Small tables with named rows and columns. After each table, cells are looked up by row and column.

nebom =
         nulud  fovukir  ladafuf  zekufu  lisole   kas  figumo  vuvenuv   liv  savok
sep       3313     2339     7862    3119    3052  2491    2394     2647  7775   2708
nunugat   3264     3193     6535    3110    3018  3227    3160     3536  6587   3006
zok       2741     5494     2989    2443    3377  4037    4073     5002  2674   6389
finatep   6159     2890     4208    6247    5716  3799    3831     3135  4053   3626
kodefip   2995     8280     1723    3351    2875  8737    8740     8714  3304   2946
lozer     4777     2495     7182    4939    4119  3718    3619     2982  7431   1608

What is the fovukir of lozer in nebom? 2495
What is the vuvenuv of lozer in nebom? 2982
What is the kas of kodefip in nebom? 8737
What is the kas of finatep in nebom? 3799
What is the lisole of zok in nebom? 3377
What is the zekufu of finatep in nebom? 6247
What is the figumo of finatep in nebom? 3831
What is the zekufu of sep in nebom? 3119
What is the fovukir of nunugat in nebom? 3193
What is the kas of nunugat in nebom? 3227
What is the vuvenuv of nunugat in nebom? 3536
What is the nulud of sep in nebom? 3313
What is the liv of finatep in nebom? 4053
What is the lisole of kodefip in nebom? 2875
What is the nulud of finatep in nebom? 6159
Which row has the largest savok? zok

dap =
cols = bita, tatagas, liduga, padegaz, fevin, duz, zag
zir: [222, 44, 160, 216, 219, 41, 211]
zav: [88, 214, 81, 105, 92, 212, 112]
vik: [182, 37, 165, 169, 173, 38, 158]
nul: [57, 228, 87, 68, 65, 231, 78]
datira: [246, 81, 168, 250, 250, 74, 252]
fusu: [193, 140, 137, 206, 198, 134, 212]

What is the tatagas of zir in dap? 44
What is the liduga of nul in dap? 87
What is the padegaz of fusu in dap? 206
What is the duz of vik in dap? 38
What is the liduga of fusu in dap? 137
What is the tatagas of nul in dap? 228
What is the zag of vik in dap? 158
What is the zag of datira in dap? 252
What is the bita of zav in dap? 88
What is the liduga of zav in dap? 81
What is the fevin of vik in dap? 173
What is the fevin of datira in dap? 250
What is the fevin of fusu in dap? 198
What is the bita of fusu in dap? 193
What is the liduga of vik in dap? 165
Which row has the largest zag? datira

vovane
|  | zezon | zif | zaz | lefep | non |
|---|---|---|---|---|---|
| suv | 0.6 | 0.5 | 0.4 | 0.4 | 0.6 |
| soz | 0.6 | 0.5 | 0.5 | 0.5 | 0.5 |
| fep | 0.8 | 0.5 | 0.5 | 0.6 | 0.5 |
| zaref | 0.6 | 0.6 | 0.6 | 0.6 | 0.6 |
| satozig | 0.2 | 0.7 | 0.7 | 0.6 | 0.6 |
| zeve | 0.4 | 0.7 | 0.7 | 0.6 | 0.6 |
| gusafi | 0.3 | 0.8 | 0.7 | 0.5 | 0.6 |
| kog | 0.6 | 0.6 | 0.6 | 0.6 | 0.6 |
| sodanul | 0.7 | 0.5 | 0.6 | 0.7 | 0.5 |
| vesol | 0.6 | 0.5 | 0.5 | 0.5 | 0.4 |
| siv | 0.5 | 0.7 | 0.7 | 0.7 | 0.5 |

sodanul, zaz: 0.6
fep, lefep: 0.6
zeve, zezon: 0.4
satozig, non: 0.6
fep, zezon: 0.8
sodanul, lefep: 0.7
vesol, non: 0.4
kog, lefep: 0.6
siv, zezon: 0.5
siv, zaz: 0.7
zeve, lefep: 0.6
suv, zif: 0.5
sodanul, non: 0.5
sodanul, zif: 0.5
siv, zif: 0.7
kog, zezon: 0.6
kog, non: 0.6
zeve, zaz: 0.7
kog, zif: 0.6
zaref, lefep: 0.6

mimid =
|  | sov | ruzova | dilapu | zepesam | fufurut | dulanak |
|---|---|---|---|---|---|---|
| sazi | 105 | 184 | 126 | 68 | 107 | 114 |
| debeki | 147 | 72 | 142 | 13 | 121 | 148 |
| ruvoz | 209 | 158 | 63 | 174 | 90 | 94 |
| gunitot | 93 | 41 | 130 | 145 | 152 | 145 |
| zoza | 154 | 90 | 114 | 81 | 94 | 105 |
| norugil | 140 | 59 | 104 | 166 | 120 | 115 |
| fevak | 43 | 169 | 146 | 72 | 120 | 115 |

What is the dilapu of gunitot in mimid? 130
What is the fufurut of sazi in mimid? 107
What is the dilapu of sazi in mimid? 126
What is the sov of zoza in mimid? 154
What is the ruzova of gunitot in mimid? 41
What is the dulanak of gunitot in mimid? 145

zukam:
columns: dunevob, nik, sofo, sifav, tozokat, tuzove, dokefo
mupar: [766, 470, 779, 577, 454, 196, 182]
poganep: [312, 479, 228, 379, 614, 722, 831]
zep: [431, 658, 735, 577, 175, 103, 140]
guk: [618, 773, 187, 345, 676, 819, 508]
vadose: [607, 544, 528, 105, 484, 518, 419]
soz: [512, 648, 381, 101, 850, 659, 592]
vepin: [628, 655, 393, 527, 768, 539, 671]
mikez: [704, 156, 252, 503, 386, 358, 643]
vunemu: [280, 782, 686, 568, 716, 540, 482]
teg: [756, 644, 929, 909, 152, 143, 64]
lebu: [443, 936, 372, 482, 589, 788, 330]
fubutet: [493, 692, 217, 448, 543, 774, 545]
gik: [613, 421, 412, 316, 281, 506, 661]

dokefo of vunemu = 482
tozokat of fubutet = 543
dunevob of soz = 512
dunevob of vunemu = 280
dokefo of zep = 140
sofo of fubutet = 217
nik of teg = 644
tuzove of vadose = 518
nik of vepin = 655
tozokat of vepin = 768
sifav of mikez = 503
dunevob of fubutet = 493
Which row has the largest nik? lebu

popidad =
	mavolo	lopumim	pab	bani	somesag	posade	dun
dabi	151	131	126	124	131	101	137
momi	144	130	202	144	208	181	83
kad	93	58	70	228	153	110	138
komaza	82	76	60	168	122	86	154
penadok	186	179	175	124	161	236	117
lev	172	218	205	66	135	203	90
sobire	165	191	141	80	87	159	161
nur	170	139	204	131	205	209	79
fumu	89	104	64	175	103	112	137
tiluz	187	175	227	106	206	211	72

sobire, posade: 159
kad, dun: 138
lev, lopumim: 218
kad, mavolo: 93
dabi, posade: 101
sobire, lopumim: 191

zin
columns: zedizu, fup, mas, bib, gop, delidir, lar
zed: [65, 71, 134, 142, 194, 174, 16]
fiv: [114, 132, 151, 178, 171, 135, 144]
sagu: [193, 102, 32, 84, 11, 234, 140]

zed, lar => 16
fiv, fup => 132
zed, delidir => 174
fiv, lar => 144
sagu, fup => 102
sagu, bib => 84
sagu, lar => 140
zed, bib => 142
sagu, gop => 11
sagu, delidir => 234
fiv, zedizu => 114
zed, gop => 194
fiv, mas => 151
zed, zedizu => 65
fiv, delidir => 135
Which row has the largest gop? zed

Table kigavu
	lagerak	senome	sunovod	kaloze	rotunor	solotu	mep	safidi	rupum	vak
lesuk	159	138	146	150	117	134	125	133	142	132
miz	151	110	122	152	147	151	159	123	118	101
zubamed	103	138	146	157	164	159	162	130	173	132
batam	143	136	137	142	139	143	145	139	136	137
potufog	133	144	146	140	138	138	140	144	148	145
bisegov	135	180	90	76	158	192	171	215	102	201
fav	125	134	144	151	150	144	151	130	155	130
vir	153	174	130	105	120	158	133	182	147	194
zupo	185	178	219	163	25	60	35	125	213	185

fav, solotu => 144
bisegov, mep => 171
zupo, kaloze => 163
zubamed, rupum => 173
miz, vak => 101
vir, solotu => 158
zupo, rotunor => 25
potufog, rotunor => 138
bisegov, safidi => 215
bisegov, rupum => 102
vir, kaloze => 105
vir, safidi => 182
zubamed, safidi => 130
Which row has the largest senome? bisegov

sabamu =
        kun  kodavu   dar  tibemor   sez   mup  mesim
fetad  2729    7969  5101     7102  4029  2016   2376
gilez  5636    7103  6383     3249  7092  6486   6096
gud    6358    8688  5632     5985  3336  4438   3040

gilez, dar -> 6383
gilez, kodavu -> 7103
gilez, mesim -> 6096
fetad, mesim -> 2376
gud, sez -> 3336
gud, mup -> 4438
gud, tibemor -> 5985
gud, kun -> 6358
fetad, mup -> 2016
gilez, sez -> 7092
gud, mesim -> 3040
gilez, kun -> 5636
fetad, sez -> 4029
fetad, kun -> 2729
gud, kodavu -> 8688
fetad, kodavu -> 7969
fetad, tibemor -> 7102
Which row has the largest mesim? gilez

gepafit =
          monib   rimek  defebu  kironor    siro
gumono   -0.012   0.572  -0.081   -0.352  -0.066
fud      -0.133  -0.110   0.018   -0.090  -0.191
dezofas   0.176   0.728  -0.047   -0.203   0.174
nulem     0.051   0.294  -0.002   -0.084   0.056
bez      -0.241  -0.537   0.076    0.017  -0.311
kunevaf   0.262   0.690  -0.007   -0.058   0.300
vifamud  -0.243  -0.548   0.070    0.019  -0.309
kamapu    0.218  -0.028   0.126    0.332   0.289

dezofas, siro -> 0.174
fud, monib -> -0.133
bez, defebu -> 0.076
fud, kironor -> -0.090
fud, siro -> -0.191
dezofas, defebu -> -0.047
dezofas, monib -> 0.176
vifamud, defebu -> 0.070
Which row has the largest kironor? kamapu

solumuk:
|  | doru | zez | pez | savon | nizot | vukabur |
|---|---|---|---|---|---|---|
| simak | 45 | 90 | 67 | 90 | 76 | 38 |
| fepite | 35 | 87 | 23 | 53 | 59 | 59 |
| lek | 60 | 46 | 57 | 75 | 33 | 25 |
| vupi | 54 | 49 | 14 | 20 | 32 | 61 |
| siz | 20 | 23 | 73 | 10 | 12 | 61 |
| zup | 30 | 25 | 51 | 73 | 26 | 80 |
| las | 69 | 12 | 66 | 88 | 48 | 33 |
| fik | 39 | 9 | 82 | 43 | 42 | 30 |
| fibovot | 56 | 32 | 73 | 25 | 88 | 68 |
| bil | 21 | 90 | 81 | 68 | 58 | 58 |
| rege | 54 | 23 | 20 | 60 | 69 | 8 |

What is the zez of fik in solumuk?
9
What is the zez of simak in solumuk?
90
What is the pez of rege in solumuk?
20
What is the savon of zup in solumuk?
73
What is the nizot of rege in solumuk?
69
What is the savon of vupi in solumuk?
20
What is the vukabur of fepite in solumuk?
59
What is the doru of siz in solumuk?
20
What is the vukabur of fik in solumuk?
30
What is the nizot of fik in solumuk?
42
What is the vukabur of las in solumuk?
33
What is the vukabur of rege in solumuk?
8
What is the doru of zup in solumuk?
30
What is the doru of vupi in solumuk?
54
Which row has the largest nizot? fibovot

